(in the rows, 128 means zero)
Each path below is one point turned by a fixed rotation once a step. After each direction that follows a path, write how fast that rotation turns it, in deg/step (0 if it stays still).
Each turn is a multiple of 5 degrees from 10 to 175, or 0.
Each row of a path follows its step; steps can be skipped.

step 0: [133 127 129 132 134 123 118 123 133 125 135 129 129 136 126 128 135 121
 122 123 132 115 122 124 123 129 133 128 125 130 137 132 126 128 123 132
 131 128 137 136 117 133]
step 3: [124 142 127 128 127 126 131 129 131 129 132 132 123 124 125 125 127 131
 133 129 137 133 124 124 123 122 118 134 136 137 139 135 127 120 133 130
 126 123 135 122 131 125]
step 7: [135 127 127 124 128 119 132 117 135 122 128 135 126 120 125 127 125 128
 138 118 130 129 130 121 124 134 133 127 120 126 117 139 129 130 123 124
 127 129 123 127 129 131]
step 11: [126 128 132 134 123 129 125 133 124 132 135 137 132 134 130 116 139 120
 126 123 121 125 131 121 127 122 123 131 133 121 128 129 135 129 122 120
 137 131 131 134 129 127]
step 13: [124 132 118 135 132 130 132 125 127 133 142 125 132 127 124 125 128 125
 123 132 124 123 131 125 125 134 113 138 132 139 127 127 127 125 123 130
 131 127 125 119 131 133]
step 15: [123 133 126 124 115 129 131 122 136 138 134 130 118 123 136 119 129 129
 129 132 125 130 125 128 129 130 132 131 128 138 131 119 128 129 129 129
 121 129 131 122 117 125]
step 19: [130 122 129 137 133 133 129 117 131 129 128 128 128 126 129 125 120 127
 136 125 123 133 115 131 118 127 132 128 124 118 131 141 129 133 131 137
 132 133 125 125 127 128]
step 21: [123 131 132 133 128 143 130 134 131 122 135 130 138 131 123 127 124 122
 136 126 121 131 128 131 138 123 130 125 135 123 137 132 126 127 122 127
 130 125 133 136 122 127]
step 30: [138 123 137 128 132 135 126 131 126 131 133 132 132 128 119 126 130 126
 127 124 127 119 119 127 120 125 128 119 130 129 132 128 126 132 127 138
 128 128 144 124 121 129]
Directions:
[129 127 128 131 127 126 128 133 128 125 129 128 127 128 128 127 125 128
 129 129 127 129 129 130 128 128 129 130 130 127 129 128 131 128 127 129
 132 130 126 127 129 127]
145
[131 130 126 130 127 126 130 128 128 127 126 129 129 127 128 129 126 129
 126 129 129 130 131 126 130 130 124 128 128 127 126 132 129 127 128 126
 130 127 129 129 127 129]
70
[131 126 132 129 129 128 129 126 126 125 126 127 128 129 129 127 128 127
 126 128 124 128 128 126 127 128 130 126 130 127 129 131 125 127 125 129
 128 130 129 127 128 129]
35

step 6: [129 122 129 133 138 131 121 143 131 126 127 126 123 124 125 125 121 129
 134 131 136 137 133 130 129 134 130 129 125 121 128 129 136 140 127 129
 121 130 133 136 130 125]
step 7: [124 128 128 128 123 126 136 132 124 129 118 134 121 120 133 129 129 126
 135 128 129 132 134 122 130 137 131 123 122 130 135 130 128 124 140 135
 123 132 138 136 135 135]
step 13: [121 129 123 130 125 123 134 125 128 130 121 119 115 125 125 126 133 124
 131 123 131 126 134 119 131 133 123 125 128 129 127 144 129 133 131 130
 123 137 129 134 121 131]
step 15: [132 128 128 130 134 126 124 131 120 123 124 123 128 126 126 125 117 129
 121 133 129 139 133 117 119 131 126 126 135 122 123 134 129 127 125 123
 124 129 143 136 133 130]
step 16: [122 123 123 137 132 123 135 135 131 126 123 128 115 124 121 131 137 126
 133 130 127 132 127 123 121 138 123 125 129 127 131 141 131 128 128 133
 119 133 127 136 126 122]
step 19: [126 119 123 140 132 124 127 137 128 123 127 115 120 129 121 134 132 127
 129 121 135 131 129 122 121 136 125 120 128 122 127 129 135 129 132 131
 121 134 128 126 132 127]
step 23: [125 122 129 127 131 124 127 135 130 129 119 112 129 124 135 127 123 133
 140 132 141 131 138 126 135 123 129 130 124 130 125 130 131 133 130 130
 126 133 134 130 125 126]
step 29: [133 121 129 130 130 131 131 138 124 129 120 125 121 123 124 131 125 137
 135 136 129 138 139 129 125 135 134 119 131 129 128 130 132 124 120 132
 124 135 133 137 123 126]
step 34: [124 123 131 124 128 123 130 130 127 128 124 132 125 134 131 126 130 134
 128 136 130 140 124 128 129 126 128 120 126 116 131 124 124 122 128 130
 121 127 133 143 143 129]
Directions:
[128 126 129 129 125 128 127 127 124 131 127 129 128 128 124 129 127 128
 125 128 128 127 129 128 128 129 130 126 129 130 128 126 128 125 129 129
 127 128 130 126 132 131]
145
[128 130 128 124 128 128 129 128 127 129 128 128 128 130 129 127 129 130
 131 126 128 128 125 128 129 126 129 129 127 130 127 129 126 125 132 126
 129 127 130 129 132 127]
110
[128 124 131 127 129 127 127 127 130 128 127 124 128 127 130 128 129 128
 125 128 127 128 125 127 125 129 128 129 129 127 127 131 127 126 127 130
 126 126 125 127 131 128]
20
[129 130 124 130 130 128 127 126 127 128 126 124 129 128 129 129 127 129
 128 127 131 128 128 130 128 127 132 129 130 127 126 128 128 132 129 126
 129 128 127 125 130 130]
80
[126 127 128 132 130 128 131 128 129 131 129 131 130 129 126 128 127 128
 128 130 127 128 128 129 128 128 130 132 128 128 129 129 124 129 129 125
 124 127 126 129 129 127]
175
[129 129 129 129 127 133 127 130 129 128 128 125 127 130 123 128 127 129
 129 127 129 129 126 129 126 131 127 127 126 130 127 130 127 128 128 126
 128 127 128 129 126 127]
110

step 3: [135 134 128 124 134 126 125 123 129 120 135 144 137 133 133 133 131 137
 132 128 133 130 132 132 125 123 131 132 127 128 128 129 132 120 127 124
 122 131 123 134 138 130]
step 4: [137 126 117 139 134 125 134 121 128 132 121 132 135 134 130 124 127 124
 130 127 122 124 129 131 128 120 128 132 140 128 134 125 128 133 124 122
 123 130 120 132 121 122]
step 7: [128 128 126 131 125 123 129 132 125 129 129 132 128 126 137 132 123 127
 127 137 136 131 129 135 131 125 133 141 137 129 124 126 140 134 118 117
 117 128 126 124 126 125]
step 11: [136 136 122 127 136 119 125 121 128 133 129 138 130 124 133 123 120 128
 127 125 136 119 130 128 132 125 127 122 120 120 127 125 132 134 120 129
 121 130 131 123 134 126]
step 17: [130 127 128 129 125 140 134 131 129 130 116 120 126 134 129 128 128 121
 126 138 132 135 133 136 119 124 121 120 126 126 125 140 130 126 127 126
 123 126 128 120 129 131]
step 21: [128 126 115 129 136 130 126 137 130 131 128 128 131 124 132 126 130 127
 117 130 129 123 122 139 128 123 119 121 128 131 134 139 122 124 131 130
 132 128 136 136 130 132]
step 28: [123 131 125 135 128 131 119 132 136 123 138 131 128 121 133 140 131 134
 128 119 125 133 129 131 132 126 127 131 118 118 128 135 129 120 123 134
 131 127 126 127 134 130]
step 30: [123 134 126 134 128 132 131 128 128 131 133 136 139 128 128 138 129 131
 134 128 125 127 120 120 121 127 121 127 136 131 132 140 123 121 131 116
 137 130 132 132 124 130]
step 32: [124 136 119 136 126 132 117 135 131 124 129 128 122 128 131 136 130 138
 125 129 133 133 121 119 128 127 135 136 131 131 131 126 131 138 130 124
 130 128 121 127 123 123]
Directions:
[128 127 128 127 130 131 127 129 128 129 127 129 125 129 128 128 129 128
 127 131 131 128 127 129 126 130 127 130 124 127 127 128 130 127 128 127
 130 127 128 133 130 125]
95
[127 126 131 128 128 127 128 128 128 131 131 129 127 128 128 128 125 127
 124 127 128 126 126 127 127 129 129 128 128 130 130 130 131 124 129 126
 124 129 129 126 131 128]
80
[123 129 124 129 129 129 129 128 129 130 128 127 128 127 127 130 130 129
 127 126 127 129 130 127 128 131 128 130 127 130 128 130 124 127 131 127
 129 125 128 127 130 127]
10
[129 128 127 123 130 128 127 128 127 125 129 126 128 129 130 127 125 131
 126 127 126 127 129 127 128 129 129 129 127 129 130 127 127 128 126 128
 128 127 130 131 130 133]
140
